In the rows, zero is written as 128.
Where one turn sends some rows of the set: a few examples, then the rows asked
K129: [ 97  88 125 131 135  96 114 102 152 129 113 118 114 130 127  87 125 132
 124 118 114 129 132]
K12: [ 87  97 133  97 134 118 121 118 163 133 105 117 130 135 131 102 139 125
 125 123 107 115 135]
K743: [122 136 110 183 122 127 107 107 129 127 111 100 113  99 117 111 120 148
 132 124 147 134 125]
K592: [130 132 127 112 154 162 138 141 131 109 107 129 141 102 131 159 167 108
 147 148 113 122 130]
K744: [134 133 139 102 142 175 141 139 132 106 121 139 136  98 129 143 153 108
 147 146 115 127 142]
K529: [112 122  87 134 121 113 120 141 148 126 103 127 103 116 129  70 106 134
 132 137 130  98 139]
K450: [144 130 112 185 136 129 110 106 118 126 111 111 104 106 123 123 124 152
 126 123 143 132 123]
K657: [147 128 112 165 142 109 124 139 124  88 140 112 129 101 116 128 168 116
 152 129 145 147 113]
K257: [104 141 123 130 127 172 126 116 137 154  80 107 125  90 122 124 131 128
 138 141 115 114 140]
K774: [129 132 125 112 148 153 143 149 132 116 110 119 141  92 121 141 179  96
 158 146 112 127 128]
K170: [154 132 123 173 124 140 114 110 118 120 130 120 100 106 119 108 117 150
 128 120 146 138 132]
K407: [106 120  95 100 131 130 135 155 152 125  96 135 116 111 132  83 125 112
 141 149 111  91 144]
K67: [161 130 116 156 150 120 124 142 122  90 137 120 128 114 123 146 170 125
 141 128 144 137 113]
K550: [125 116  92 107 139 107 137 171 149  95 122 139 123 117 130  90 148 102
 148 146 122 104 133]
K593: [115  95 133  96 142 104 130 140 155 124 122 117 130 141 126 103 170 114
 132 116 108 120 126]
K684: [122 133 133 134 128 179 126 105 126 141  98 129 110  92 127 119 110 135
 132 141 117 123 150]
K614: [130 118  85 141 129  90 122 157 145  96 128 130 110 121 127  76 128 124
 139 134 140 109 128]
K82: [124  85 126 129 143  81 122 124 144 118 130 118 114 137 122  89 156 120
 131 112 116 133 123]
K819: [114 133 122 139 139 171 124 104 128 146  79 121 117  94 131 136 122 135
 132 143 113 116 140]
K549: [166 132 129 143 138 134 128 146 123  85 154 129 126 113 120 132 160 123
 143 126 145 141 125]

K129 -> K82
K614 -> K550
Now these:
K774 -> K257
K592 -> K819
K744 -> K684

Where one turn sends some rows of the set: a few examples, then the rows asked
K533: [127 141 138 122 122 127 134 128 154 125 132 153 166 184 154 105]
K455: [121 134 108 124 138 118 108 144 113 108 174 169  80 146 146 149]
K225: [146 139 118 116 135 108 130 160 122 121 172 174  85 162 162 138]
K126: [ 95 136 129 137 127 134 104 111 143 111 136 146 158 169 136 116]
K823: [ 92 141 116 134 128 133 108 114 134 114 130 141 160 170 140 108]
K250: [ 95 134 111 149 119 124 110 115 123 108 131 141 147 178 147 113]
K237: [163 131 102 102 150 107 146 140 124 108 159 173 115 132 138 147]
K582: [148 137 110 130 158  99 114 160 127 119 173 166  98 169 161 135]
K542: [160 129  94 104 161 126 141 150 128 118 160 171 105 142 157 149]
K273: [156 118 114 102 158 131 141 152 134 118 156 168  96 144 138 154]
K161: [ 87 135 116 130 118 141 103 114 143 111 138 145 152 176 145 115]
K716: [109 130 107 103 119 159 139 114 149 115 125 152 160 160 148 122]
K218: [111 136 107 109 128 149 140 113 139 118 119 148 168 154 142 115]
K2: [132 138 117 128 115 121 150 132 134 123 124 150 157 189 164 104]
K248: [106 127 109 104 110 152 140 117 136 114 130 150 161 152 132 113]
K43: [145 129  93 110 153 127 132 150 141  96 170 175  94 137 155 147]
K432: [149 127 130 124 154 106 120 163 135 121 168 165  92 171 145 139]
K253: [ 91 134 122 129 109 131 110 121 133 112 142 144 153 173 132 103]
K221: [131 131 102 126 152 101 107 130 115  97 169 165 105 133 126 149]
K733: [127 128  92 127 163 122 104 138 119 105 169 163  95 139 143 153]
K535: [130 133  99 127 153 116 110 149 137  93 178 171  88 146 152 143]
K966: [127 118 116 125 160 124 106 143 126 108 166 161  88 146 128 155]
K143: [118 141 125 117 114 132 133 133 153 125 134 151 159 192 162 105]
K501: [120 146 124 121 124 125 135 130 144 127 127 148 167 184 156  98]
K79: [114 126  95 119 121 150 147 108 127 109 116 148 156 152 145 125]
K90: [143 130 102 102 138 131 140 146 120 113 163 175  87 136 152 153]
K865: [149 136 105 120 150 110 126 161 143 102 176 175  92 157 164 136]
K996: [155 140 119 126 147  81 122 152 123 111 172 169 109 161 145 132]
K588: [121 137 127 112 106 128 142 136 142 125 137 151 162 181 147  96]
K862: [117 131 118 109 128 154 139 109 149 115 123 153 167 151 139 123]

K79 -> K2
K865 -> K535
K237 -> K996
Now these:
K542 -> K582
K218 -> K501
K90 -> K225
K253 -> K248
K716 -> K143
K862 -> K533
K432 -> K966

Where one turn sends some rows of the set: a few examples, then the rows asked
K383: [138 113 128  99 124 124  85 157 124 100  94 136 122 106 143 130]
K470: [151  91 119 169 116 121  88 119 125 151 115 127 120 125 130 136]
K854: [139 104 136 138 126 121 127 136 113 164  97 141 106  80 147 121]
K895: [125  86 116 136 102 147  93 151 149 149  86 146 104 103 153 117]
K7: [125 135 119 118  82 147  92 150 123 110 127 144 116  92 115 142]
K8: [117 104 126 129 134 125 119 133 113 153 114 117 101 128 108  78]
K467: [175 134 133 145 112 134 101 159 128 121 141 131 122 137 149 114]
K784: [133 151 121 164 118 134  81 149 117 174  98 136 114 111 147  94]
K68: [123 131 133 161 116 136  88 162 112 141 122 143 122 121 184 138]
K675: [131 154 117 137 104 148 116 161 140 100  98 154 109 103 137 140]
K938: [155 151 115 105 106 115  97 135 100 142 111 136 103 132 126  97]
K578: [153 138 142 128 108 107 133 115 133 128 106 136 114 108 111 117]
K688: [150  96 110 121 114 123 107 141 110 119  75 147  88 120 143 109]
K234: [137 140 103 101 110 145 135 123 120 127 117 130 102 109 151 108]
K279: [125 112 143 139 118 108  99 157 108 123 137 132 106 113 108 153]
K174: [111 135 136 151 107 161  80 154 120 122  97 144 145  95 136 129]
K604: [100 130 127 124  85 146  98 163 118 105 136 136 141 123 128 107]
K777: [ 69 120 113 141 105 136 109 149 119 116 108 133 105 103 125  99]
K753: [118 130 114 147 126 133 109 154  96 125 110 132  98 157 141  76]
K562: [155 147 136 161 114 127  91 148 132 123 146 134 107 110 156 134]
K62: [110 114 114 119 137 160 110 167 127 136  79 117 109 135 132 103]
K202: [121 129 132 140 123 118 114 128 121 150  74 132 113 123 150  73]
K335: [117 151 110 146 107 145 104 153 127 152 152 120 120 142 152 126]
K182: [144 114 121 117 114 138 137 139 146 153 109 134  89 125 116  88]
K681: [153 156 149 129 101 138 117 167 138 119 121 152 112 140 149 114]
K45: [147 150 155 140  88 136 103 149 155 128 129 146 126 132 132 111]
K770: [126 113 130 143 116 153 101 144  99 154  85 131 120 122 102  81]
K286: [ 78 132 133 125  93 147 114 168 129 123 110 156 124 121 135 105]
K328: [103 107 132 148 127 132 105 134 112 126 148 126 112 104 103  97]
K430: [161 128 121 150 116 118  97 145 128  99 121 145 107 114  96 117]
K833: [132 117 135 155  96 120  84 148 120 162 111 128 129 153 162 130]
K330: [107 128 135 158 133 129 106 149 122 142 136 110 131 137  99 124]
K984: [140 111 134 128 136  98 100 165 132 153  87 137  94 122 152 126]
K46: [113 109 117 171 118 117  91 115 120 139 105 124 102 105 118 144]
K10: [ 95 111 127 174 116 132  99 143 125 146 109 138 119 128 114 154]
K546: [116 113 124 126 114 146 151 140 107 152 129 124 101 131 113 126]
K128: [ 99 111 141 136 122 134 114 157 139 135 142 130 115 155 148  94]
K66: [146 118 125 137 114 125 103 145 121 165  77 134 111 135 175 108]
K660: [138  86 107 173 109 135  93 131 126 137 134 141 105 120 137 138]
K877: [ 77 131 126 157 110 120 109 152 115  97 104 132 116 123 133 111]
K965: [112 124 123 165  78 138 105 126 126 139  83 143 117 103 160 133]
K396: [145 134 115 106 111 140 123 146 125 113  84 151  95  96 126 109]

K854 -> K938
K174 -> K279
Now these:
K562 -> K604
K383 -> K546
K965 -> K430
K470 -> K681
K578 -> K753
K46 -> K467
K330 -> K68
K396 -> K8
K877 -> K660
K770 -> K984
K833 -> K675
K182 -> K202

Where one turn sends some rows of the set: a few examples, then the rows asked
K870: [155 113 121 130 151 118 168 130 102 146 137 138 129 138 118]
K403: [127 152 131 122 127 142  94 138 124 120 128 160 132 132 112]
K828: [132 133 112 128 140 146 151 134  98 160 141 131 121 150 128]
K191: [132 148 137 113 120 137  96 147 118 118 125 160 139 127 115]
K963: [163 112 135 127 151 103 148 127 116 119 129 154 139 125 104]
K944: [108 113 127 110 132 101  99 116 141 169 131 106 138 136 158]
K38: [126  87 134 116 116 117  95 100 139 154 108 131 148 107 150]
K658: [109  97 127 108 122 117  88 117 140 156 108 122 140 123 158]
K738: [118 153 117 125 128 157 114 139 108 148 137 142 122 147 126]
K801: [164 117 142 125 145 102 155 135 108 126 132 152 142 117 110]
K89: [166 122 143 125 146 100 148 133 106 129 128 163 137 120 113]
K34: [150 132 140 122 139 116 110 133 127 105 124 165 140 121 101]
K953: [118 100 124 103 119 114  86 116 142 155 114 116 147 127 154]
K818: [134 140 119 120 138 130 147 144  92 163 141 138 120 155 136]
K930: [157 126 144 127 132 122 113 143 120 110 133 165 140 116 105]
K935: [123  92 137 117 122 118  92 107 137 151 101 133 145 100 152]
K448: [156 118 129 134 148 119 162 142 101 147 151 138 126 137 120]
K765: [135 149 133 114 120 137  95 145 112 125 121 166 133 134 121]
K303: [150 123 127 126 146 116 171 138  97 152 143 134 130 135 123]
K249: [134  92 134 112 117 118  93 105 136 152 105 128 154 103 148]
K387: [137 141 134 123 121 144  95 150 118 120 134 159 133 132 114]
K140: [127 141 119 121 134 139 148 147  96 161 145 130 123 150 132]
K527: [154 130 146 118 132 113 119 139 119 109 123 165 145 113 106]
K356: [140  97 146 128 127 111 112  95 130 164 113 130 149  86 146]
K557: [167 114 142 134 145 109 146 139 112 124 141 155 137 119 108]
K313: [125 152 120 115 123 145 113 149 102 148 133 147 124 153 134]
K331: [136 132 119 130 137 141 144 150 100 156 153 131 120 152 129]
K119: [119 154 123 115 121 150 111 151 107 143 136 141 128 145 129]
K446: [109 107 138 126 148  95 121 109 136 177 130 112 130 122 159]
K88: [113  94 126 109 118 112  91 108 144 155 115 122 143 127 155]
K416: [104 106 129 115 130 101 101 109 144 168 129 113 136 136 158]
K601: [155 125 130 126 149 108 164 136  94 152 138 145 126 140 125]
K631: [122 102 148 134 147  96 125 100 133 174 123 124 135  97 153]
K555: [131  91 144 129 125 110 113  91 134 163 115 133 145  92 147]
K761: [127 144 122 124 124 153 110 154 108 143 145 142 123 149 125]
K892: [129  93 148 130 135 107 111  99 134 160 108 135 142  87 148]
K81: [109 110 139 129 139  95 117 100 140 177 137 114 133 122 155]
K748: [128 110 147 135 141  99 125  95 129 178 129 120 140  95 149]
K952: [122 104 147 136 137  99 122  91 133 175 129 125 137 101 151]
K229: [102 104 126 113 135 106 102 118 139 169 123 111 132 133 163]
K265: [157 134 146 118 132 115 112 137 114 115 118 173 140 118 111]
K294: [114 118 139 127 143  94 119 105 136 179 138 108 135 121 156]

K748 -> K356
K963 -> K34
K801 -> K527
Now these:
K761 -> K331
K229 -> K446
K765 -> K313
K38 -> K88

Where one turn sends some rows of the set: a few examples, then the rows asked
K785: [139 141 133 117 120  60 113  80 126 125 143 132  75 131 125 164]
K70: [142 164 120 110 113  97 115 115 123 134 146 120  79 148  83 105]
K876: [127 182 113 137  93  77 142 101 148 167 179 135 100 158 134 129]
K958: [121 172 127 139  98  89 139 105 167 155 167 146 114 145 126 149]
K165: [130 154 127 113  92  88 150 125 162  91 156  94  82 121 140 115]
K484: [141 153 148  78 130 105 147 119 135 120 167 140  73 164 154 147]
K607: [132 158 123 115  91  84 153 126 156  97 161  91  77 125 142 107]
K334: [139 156 129 109 114 104 109 112 134 123 137 128  88 140  80 119]
K855: [127 193 131 134  96  78 166 107 108 101 151 148  89 131 157 127]
K137: [143 159 122 104 105  95 101 100 120 124 139 118  83 148  92 116]
K382: [133 147 135 133 142  74 145 118 147 141 154 145  74 122  98 148]
K252: [126 173 122 129  84  78 123  83 150 151 166 135 110 154 143 151]
K831: [131 155 124 111  86  84 146 119 156  92 157  90  79 125 147 113]
K25: [143 158 114 125 127  52 138 101 112 154 166 123  54 144 118 126]
K194: [141 156 145  81 133 106 154 126 135 126 172 140  69 165 150 140]
K477: [125 192 132 139 102  83 172 115 115 102 151 153  91 128 150 126]
K415: [125 189 136 135  98  83 165 107 116  96 146 153  94 126 154 134]
K13: [143 156 142  78 128 101 148 120 128 124 171 136  67 168 156 140]

K194 -> K484
K785 -> K25
Now these:
K876 -> K958
K477 -> K415
K70 -> K334
K831 -> K607

